One turn or mirror swaps these rows in pairs. Which row does each one swap with?
k682: [-28   6 -47   8 -25  64  -2 -43 -23  -7 -15  11  25  28  21 -10]
k652: [-19   2  10  18  -7 -16  -7  54  12 -45 -13  19 -15  -1  27  -9]
k914: [-12 -19 -19  -9  -6  58 -40  29 -10 -37   1   6  10 -11  12 -25]
k945: [-26   9 -51   3 -28  60  -2 -45 -18  -3 -15   9  28  28  17  -9]
k707: [  6  28 -50   5  14  26 -21  34  37 -28 -33  -6  -6  48  13 -12]
k291: [  1   2 -39  17  13  24 -15  33  35 -35  -5 -18  14  59 -12  -1]
k345: [  2 -13 -46  13   3   8  13  39   9 -27   2  21 -21  61 -23  -6]
k865: [-11 -19 -19 -14  -9  51 -42  30  -5 -35   3   7  16 -15  10 -24]
k654: [-17   1 -20  12 -27   1  24  -7  -9 -25 -16  55  33 -13  68  -2]
k819: [-27  14 -29 -18   9  -6  38  -3  -5 -31   8  38  22   4  73   6]
k599: [-13 -27 -28  18 -26  -7  47   4 -24 -22  11  61   7  25  14   2]
k219: [-31  36 -28  35 -21  -5  28 -20   5 -11 -36  14  -7  54  28   5]
k877: [-22 -20 -12  25 -28   1  32 -13 -12 -29  10  40  54   5  42   9]
k924: [-11  31 -49 -23  38  10   5  29  29 -33  -3  -4  -8  44  34  -2]

Swapped with k291: k877
Swapped with k599: k345
Swapped with k654: k707

One turn or mirror swaps these rows in pairs. Which row does each one swap with?
k256: [ 70 -32  -9  17   4 -22 -31  23 -42  -3  -5  -4  -5 -18  -3 -49  14 -13
 -29  18  14   6  20  -7 -35  10   5   7   0  20]
k46: [-11   2   4 -36  10  15 -40  15 -20 -13   8 -58 -20  16  23 -13  52  -6
  14  20  12  24 -13  -3   4  -4 -14   2 -11 -30]
k635: [ -3  13   2  33 -10  -8 -20  -8  33  19  19  48   1   9  42  18  17  29
   0 -10  -4 -15   2 -64  24 -15 -13 -36  33  -5]
k387: [ 35  15  -3 -13  32 -15 -32   3 -16 -32  -6 -11  17  22  18  40 -11 -11
  -2 -10  10 -16   6  -9  11   3  37  16 -17 -12]
k212: [ 38  25   9  14  -2   3   0 -15  35   7  32  16 -25   8  63  33  -6  48
 -11 -14 -20 -21  28 -33 -14   4  -2 -21  16  -6]
k685: [  3  41   4 -26 -16  12  -4 -20  22   3  16  -6 -47   3  66  44   3  17
 -22  -6  -8  -5  31 -24 -28 -12  20  -1  12 -12]
k568: [ 46 -10 -36  -9  23 -24 -38  16 -25  -7  -7 -16  15  -1  37  18  -3 -19
 -12  -1  13  -6  13 -16   1  11  49  12 -27  21]
k193: [ 12  11   5  36 -38  -7 -31   9  24   9  34 -16 -23 -13  18   9  30  27
  13   3 -12  17  16 -64 -23 -49 -47 -33  20  -5]
k77: [ 20  -4  20  21 -27  33  -9  -6 -10   1  -2  29 -50  -4 -29   5 -17  25
 -28   8  15 -30  19 -36 -30 -31 -31   3  25 -23]
k933: [-26  -4 -31 -22   2 -27 -18   6   6  33  26   1  -9   8  49 -34  38  -2
   1   8 -16  26 -11 -26 -24  17  -1 -16 -33  28]
k549: [  3   4   3 -39   2  13 -37  10 -17 -12   9 -60 -11  13  35  -9  49  -7
  16   9  -3  19 -13   0 -15  -5 -22  -5 -18 -38]
k935: [ 28   3  11  11   9  10 -54   0  -2 -12  -4  -1  17  19 -22  42  29  -5
  19   9 -10 -11 -12  -1 -29 -35  20 -29  19 -35]
k861: [ 39 -25  -2   7 -23  -4 -19  15 -37   3 -13   0 -38 -41  17 -55  25 -11
 -46  40  10   5  32 -31 -40  -3   0   5   4  20]
k779: [-10   8 -24  26 -24   0 -35   7  11  17   2  30 -50  -8  23 -11  45   8
 -44  47   9  36  27 -51 -17  12  29   4  12  33]
k901: [  2  -2 -15  21  -9  -8   4  31 -10  17 -37  34 -33 -10  -3 -33  35  22
 -29  35   4 -23   5 -24  50  10   8  21 -14 -18]
k807: [  2  -2  -6   9  -4  -7   0  31  -8  15 -38  22 -30 -16  -2 -35  50  17
 -18  44   6 -19   7 -11  54  -1  19  15  -5 -24]
k70: [ 25  -9 -10  24   1 -31 -12  38   2  20  -6  21   1   0 -46 -13  20   7
  24   6 -17 -19 -22  -8  -1 -23 -14 -16 -43  -4]
k8: [ 26 -18  -5  33 -27  31 -17  -4   0  10  27  -3 -36 -13   8  14 -21  44
 -14   8  -2 -25  24 -65 -36 -29 -46 -21   9  -1]

Swapped with k256: k568
Swapped with k387: k861
Swapped with k807: k46

One turn or mirror swaps these rows in pairs. Which row does each one swap with?
k511: [-26  -6  25   0  -7 -20  -7  -6  12  23  -5 -59]
k442: [ 18 -20  35  15  32 -22 -21  10  -4 -18   6  -6]
k839: [  6  27  39  -8  -9  22  -7 -13   0  -9 -30 -43]
k888: [ -3   4 -31  40 -35 -11  32 -18  26  20 -16  -2]
k715: [-21  -6   6  19 -41  -4  32 -19  20  46 -23 -12]
k611: [ 11   3   6   5 -25 -42  25   5  10  11 -44  32]
k110: [ 46  22  12   3  17  -7  -5   5  30 -12  30   2]
k820: [-14 -24   4  16   6 -36  -7   6 -10  -8 -42  12]
k776: [ 25  42   1  43  21 -15  39   9 -22  11 -19  16]
k853: [ 16 -14  28   7   8 -27  20 -31 -36 -13  21  15]
k510: [ 21   5  59  17  -5  12   8 -14  23  26  24 -39]
k166: [ 58  19   3  23  22   2  11 -12  -6 -21  22  -5]
k465: [ 34   7  48   8   5   5 -36   1  16  10   5 -27]
k879: [ 20  35 -23   4  -1 -38   0  -4 -13 -10 -12  25]
k413: [ 15  -5  65  13  10  -9  35 -13  22  25  26 -23]
k641: [ -1   1 -26  27 -26 -26  45 -10  30  17   0  17]
k742: [ 20  34  -3  33  34   1  32   7 -26  13  -8  22]
k49: [  9  11 -10   1  -4 -52  31  13  23  -6  26   1]
k410: [  7  34  31  41  24  13   6  -4 -27  29 -29 -32]
k906: [-21  -6  23  -5 -17 -16  18 -16   8  28 -58 -11]
k435: [  3 -10  38  23  -1  13   5 -22  26  32  26 -46]
k929: [ -5  -8  12  17 -10  -3  27 -33 -24  15 -61 -20]
k180: [ 33  10  16  22 -10   3  20  -2  35  17  50  -9]
k896: [ 27  36   9  -9 -10 -18  43   1   4 -30 -19  17]
k912: [  6   8  61  -7  16 -15  -7 -24 -26  17 -17 -33]
k201: [-11  -8  -9  15 -13  -5 -24 -35 -35  -4  -9  -5]
k610: [ 27  -6  46  32   1   5  29 -24  25  22  30 -37]
k19: [-12  19 -37  29 -30  -9   2  -6  28  18 -17   5]
k512: [ -3  23  23  33  32  21  12  -5 -32  33 -27 -16]
k217: [  0  17 -23  23 -41 -22  35  -5  25  19 -19  19]

Swapped with k49: k511
Swapped with k435: k641
Swapped with k110: k906
Swapped with k512: k742
Swapped with k19: k413
Swapped with k715: k180
Swapped with k610: k888

